In the data rows, the value 500 means zero.
Here are some points, one per row:
[329, 589, 169, 568, 471, 405, 449, 587, 540, 418, 555, 448, 581, 431, 453, 431, 673, 615, 773,
 548, 639, 864, 570, 638, 494, 442, 244, 469, 461, 347, 412, 539, 374, 577, 520, 391, 444, 561,
 322, 386, 820, 640, 439]
[471, 404, 361, 420, 399, 579, 459, 508, 574, 688, 412, 482, 539, 532, 645, 754, 649, 609, 628,
 688, 578, 616, 620, 498, 479, 447, 148, 318, 402, 523, 454, 367, 545, 538, 300, 476, 486, 603,
 345, 567, 603, 483, 383]
[345, 604, 419, 451, 552, 471, 467, 584, 362, 355, 507, 540, 536, 380, 482, 406, 518, 404, 604,
 554, 316, 663, 305, 399, 469, 494, 474, 475, 374, 389, 394, 845, 527, 686, 476, 523, 463, 929,
 661, 711, 620, 721, 513]
[637, 832, 627, 613, 559, 569, 748, 571, 669, 390, 531, 345, 501, 345, 517, 564, 397, 495, 533,
 453, 426, 491, 333, 510, 363, 504, 382, 535, 369, 359, 392, 437, 560, 587, 556, 280, 501, 428,
 561, 403, 552, 352, 495]
[473, 490, 288, 432, 541, 331, 490, 528, 319, 445, 506, 716, 612, 501, 505, 664, 587, 620, 387,
 523, 474, 596, 814, 732, 571, 474, 377, 490, 526, 513, 369, 705, 384, 592, 529, 215, 323, 338,
 301, 393, 705, 415, 539]
[459, 428, 388, 407, 556, 320, 452, 561, 513, 407, 565, 521, 436, 324, 479, 540, 484, 406, 418,
 384, 357, 458, 336, 565, 495, 596, 641, 439, 518, 475, 797, 575, 648, 669, 503, 574, 336, 558,
 714, 734, 657, 718, 594]
[540, 489, 335, 523, 421, 469, 772, 725, 675, 419, 416, 679, 391, 393, 452, 407, 446, 498, 540,
 418, 516, 268, 232, 530, 474, 348, 419, 395, 404, 603, 506, 725, 539, 656, 499, 643, 554, 659,
 424, 656, 608, 557, 456]
[376, 421, 249, 396, 422, 342, 547, 662, 386, 358, 547, 362, 433, 476, 529, 503, 324, 508, 554,
 562, 570, 603, 537, 453, 416, 608, 575, 361, 619, 416, 435, 787, 412, 677, 586, 440, 679, 823,
 530, 372, 869, 443, 437]
[346, 438, 302, 357, 418, 549, 558, 504, 498, 472, 423, 407, 356, 396, 525, 313, 307, 580, 487,
 521, 556, 716, 593, 580, 477, 529, 538, 483, 503, 761, 566, 679, 595, 454, 476, 500, 405, 463,
 516, 483, 904, 578, 874]
[505, 535, 484, 585, 377, 336, 542, 434, 607, 312, 442, 557, 369, 370, 442, 322, 568, 332, 328,
 520, 481, 795, 691, 356, 601, 571, 287, 572, 468, 560, 578, 739, 627, 476, 577, 632, 391, 486,
 724, 394, 902, 507, 492]
[365, 442, 438, 434, 629, 497, 710, 838, 510, 648, 564, 421, 487, 434, 483, 142, 379, 345, 452,
 518, 549, 601, 638, 727, 600, 666, 370, 507, 558, 576, 382, 633, 493, 413, 480, 241, 341, 377,
 433, 457, 439, 546, 357]
[541, 522, 620, 740, 602, 553, 577, 580, 542, 471, 619, 585, 503, 536, 548, 459, 271, 558, 607,
 358, 595, 509, 362, 261, 467, 395, 540, 608, 599, 521, 526, 565, 391, 503, 346, 290, 189, 471,
 562, 438, 563, 490, 181]
[337, 547, 299, 490, 361, 552, 558, 643, 306, 186, 495, 454, 431, 437, 511, 564, 415, 588, 339,
 381, 693, 641, 800, 475, 415, 534, 439, 569, 452, 632, 416, 783, 622, 581, 390, 609, 541, 719,
 683, 445, 661, 601, 333]
[356, 338, 471, 452, 443, 395, 506, 392, 386, 532, 382, 361, 544, 431, 433, 198, 514, 508, 473,
 486, 504, 622, 478, 500, 467, 478, 611, 749, 576, 714, 734, 645, 489, 638, 596, 544, 630, 647,
 524, 485, 706, 503, 580]
[454, 577, 354, 658, 605, 641, 548, 639, 505, 733, 602, 462, 341, 379, 519, 447, 298, 337, 349,
 506, 343, 652, 341, 524, 479, 392, 289, 638, 604, 635, 575, 690, 484, 611, 557, 495, 507, 704,
 338, 280, 616, 433, 331]
[331, 436, 217, 446, 482, 399, 562, 380, 554, 537, 384, 506, 535, 420, 418, 519, 282, 424, 358,
 550, 651, 838, 487, 594, 475, 563, 631, 618, 594, 834, 494, 590, 474, 786, 479, 478, 420, 458,
 668, 588, 580, 366, 287]
[381, 533, 323, 475, 553, 421, 430, 438, 300, 212, 583, 613, 488, 420, 562, 359, 445, 573, 412,
 509, 580, 771, 451, 545, 493, 546, 701, 615, 498, 736, 704, 799, 660, 549, 452, 489, 473, 429,
 302, 243, 506, 401, 566]
[590, 355, 340, 328, 438, 456, 539, 434, 474, 217, 606, 398, 368, 359, 545, 293, 659, 468, 572,
 456, 602, 657, 467, 386, 446, 444, 611, 465, 638, 794, 482, 650, 503, 756, 648, 475, 527, 625,
 549, 519, 650, 467, 364]
[491, 273, 262, 564, 408, 491, 631, 399, 306, 347, 424, 387, 513, 353, 431, 432, 542, 669, 632,
 549, 549, 776, 788, 712, 427, 502, 439, 622, 554, 483, 572, 535, 586, 494, 526, 531, 292, 670,
 577, 475, 772, 402, 453]
[377, 361, 184, 541, 406, 486, 482, 446, 527, 366, 590, 560, 539, 469, 546, 518, 712, 493, 747,
 621, 528, 498, 718, 562, 365, 659, 581, 579, 508, 505, 631, 695, 375, 609, 500, 330, 228, 298,
 535, 253, 386, 508, 564]
[639, 753, 420, 668, 616, 494, 362, 561, 393, 429, 601, 598, 310, 395, 446, 163, 439, 461, 429,
 549, 516, 388, 713, 355, 446, 574, 234, 620, 578, 561, 345, 579, 515, 599, 568, 662, 543, 501,
 493, 601, 538, 250, 451]
[468, 281, 437, 354, 576, 624, 590, 542, 569, 276, 510, 398, 528, 488, 378, 438, 274, 397, 590,
 437, 324, 674, 657, 436, 433, 588, 329, 466, 545, 742, 641, 702, 697, 625, 550, 757, 680, 433,
 453, 432, 579, 417, 313]
[415, 494, 254, 362, 359, 482, 480, 381, 559, 195, 459, 521, 474, 338, 494, 528, 397, 498, 686,
 591, 421, 704, 853, 747, 607, 549, 691, 748, 532, 481, 575, 613, 471, 516, 492, 481, 527, 473,
 424, 642, 464, 457, 345]
[594, 766, 454, 585, 559, 449, 628, 601, 331, 437, 343, 509, 462, 459, 492, 454, 450, 263, 653,
 364, 348, 740, 684, 583, 447, 579, 550, 590, 548, 661, 491, 541, 320, 694, 310, 678, 352, 576,
 402, 299, 802, 487, 540]
[517, 414, 359, 590, 361, 348, 458, 810, 594, 358, 490, 423, 323, 493, 542, 498, 665, 580, 663,
 453, 452, 813, 465, 660, 485, 544, 647, 454, 481, 875, 365, 699, 281, 338, 478, 448, 482, 663,
 588, 329, 526, 373, 458]
[485, 306, 424, 635, 514, 575, 618, 603, 591, 378, 559, 601, 530, 400, 579, 547, 683, 501, 586,
 496, 641, 728, 629, 503, 589, 515, 600, 497, 434, 407, 260, 361, 287, 408, 314, 283, 482, 607,
 428, 438, 368, 376, 595]
[406, 507, 325, 584, 442, 351, 569, 505, 501, 653, 754, 708, 638, 378, 430, 669, 509, 351, 602,
 530, 479, 394, 607, 336, 573, 610, 659, 574, 527, 627, 375, 604, 423, 337, 498, 531, 319, 597,
 399, 233, 685, 391, 349]
[362, 485, 485, 338, 410, 388, 620, 549, 518, 414, 622, 661, 612, 517, 702, 517, 796, 626, 559,
 456, 587, 741, 524, 454, 331, 547, 235, 480, 522, 450, 412, 429, 369, 436, 522, 599, 348, 601,
 481, 340, 507, 400, 306]
[599, 367, 255, 442, 494, 602, 569, 428, 402, 490, 584, 494, 431, 466, 462, 506, 292, 451, 349,
 482, 376, 717, 395, 575, 434, 669, 635, 558, 579, 390, 141, 525, 435, 517, 474, 515, 391, 430,
 532, 716, 955, 765, 629]
[386, 511, 279, 555, 471, 563, 561, 813, 461, 601, 633, 609, 623, 328, 614, 300, 562, 571, 458,
 541, 349, 537, 459, 445, 424, 456, 359, 569, 569, 643, 616, 575, 456, 371, 283, 405, 556, 340,
 554, 653, 893, 339, 356]
[347, 546, 180, 314, 542, 316, 433, 429, 373, 435, 572, 332, 422, 472, 559, 506, 529, 415, 775,
 419, 599, 630, 474, 440, 619, 546, 410, 746, 657, 637, 447, 640, 560, 529, 522, 362, 366, 611,
 645, 642, 761, 465, 520]
[481, 307, 212, 482, 493, 490, 514, 698, 603, 647, 553, 686, 345, 529, 414, 558, 414, 430, 673,
 387, 651, 872, 714, 532, 330, 368, 480, 417, 365, 354, 436, 517, 471, 470, 567, 512, 408, 523,
 724, 605, 718, 611, 443]
There is one direction along which these points spread out most. Take the direction at right angles to it along which they spread out most. Then take the direction at right angles to both along which they spread out most. Go by this last direction. Where along it does each point below lie, from 0 to 99? The average is 50, and the first point in the table lies past the average. One standard deviation of the points above along it is 16.
[365, 442, 438, 434, 629, 497, 710, 838, 510, 648, 564, 421, 487, 434, 483, 142, 379, 345, 452,
 518, 549, 601, 638, 727, 600, 666, 370, 507, 558, 576, 382, 633, 493, 413, 480, 241, 341, 377,
 433, 457, 439, 546, 357] 36
[471, 404, 361, 420, 399, 579, 459, 508, 574, 688, 412, 482, 539, 532, 645, 754, 649, 609, 628,
 688, 578, 616, 620, 498, 479, 447, 148, 318, 402, 523, 454, 367, 545, 538, 300, 476, 486, 603,
 345, 567, 603, 483, 383] 71
[346, 438, 302, 357, 418, 549, 558, 504, 498, 472, 423, 407, 356, 396, 525, 313, 307, 580, 487,
 521, 556, 716, 593, 580, 477, 529, 538, 483, 503, 761, 566, 679, 595, 454, 476, 500, 405, 463,
 516, 483, 904, 578, 874] 56
[347, 546, 180, 314, 542, 316, 433, 429, 373, 435, 572, 332, 422, 472, 559, 506, 529, 415, 775,
 419, 599, 630, 474, 440, 619, 546, 410, 746, 657, 637, 447, 640, 560, 529, 522, 362, 366, 611,
 645, 642, 761, 465, 520] 59
[337, 547, 299, 490, 361, 552, 558, 643, 306, 186, 495, 454, 431, 437, 511, 564, 415, 588, 339,
 381, 693, 641, 800, 475, 415, 534, 439, 569, 452, 632, 416, 783, 622, 581, 390, 609, 541, 719,
 683, 445, 661, 601, 333] 52
[590, 355, 340, 328, 438, 456, 539, 434, 474, 217, 606, 398, 368, 359, 545, 293, 659, 468, 572,
 456, 602, 657, 467, 386, 446, 444, 611, 465, 638, 794, 482, 650, 503, 756, 648, 475, 527, 625,
 549, 519, 650, 467, 364] 45
[637, 832, 627, 613, 559, 569, 748, 571, 669, 390, 531, 345, 501, 345, 517, 564, 397, 495, 533,
 453, 426, 491, 333, 510, 363, 504, 382, 535, 369, 359, 392, 437, 560, 587, 556, 280, 501, 428,
 561, 403, 552, 352, 495] 48
[454, 577, 354, 658, 605, 641, 548, 639, 505, 733, 602, 462, 341, 379, 519, 447, 298, 337, 349,
 506, 343, 652, 341, 524, 479, 392, 289, 638, 604, 635, 575, 690, 484, 611, 557, 495, 507, 704,
 338, 280, 616, 433, 331] 36
[540, 489, 335, 523, 421, 469, 772, 725, 675, 419, 416, 679, 391, 393, 452, 407, 446, 498, 540,
 418, 516, 268, 232, 530, 474, 348, 419, 395, 404, 603, 506, 725, 539, 656, 499, 643, 554, 659,
 424, 656, 608, 557, 456] 63
[594, 766, 454, 585, 559, 449, 628, 601, 331, 437, 343, 509, 462, 459, 492, 454, 450, 263, 653,
 364, 348, 740, 684, 583, 447, 579, 550, 590, 548, 661, 491, 541, 320, 694, 310, 678, 352, 576,
 402, 299, 802, 487, 540] 40
[386, 511, 279, 555, 471, 563, 561, 813, 461, 601, 633, 609, 623, 328, 614, 300, 562, 571, 458,
 541, 349, 537, 459, 445, 424, 456, 359, 569, 569, 643, 616, 575, 456, 371, 283, 405, 556, 340,
 554, 653, 893, 339, 356] 48
[599, 367, 255, 442, 494, 602, 569, 428, 402, 490, 584, 494, 431, 466, 462, 506, 292, 451, 349,
 482, 376, 717, 395, 575, 434, 669, 635, 558, 579, 390, 141, 525, 435, 517, 474, 515, 391, 430,
 532, 716, 955, 765, 629] 84
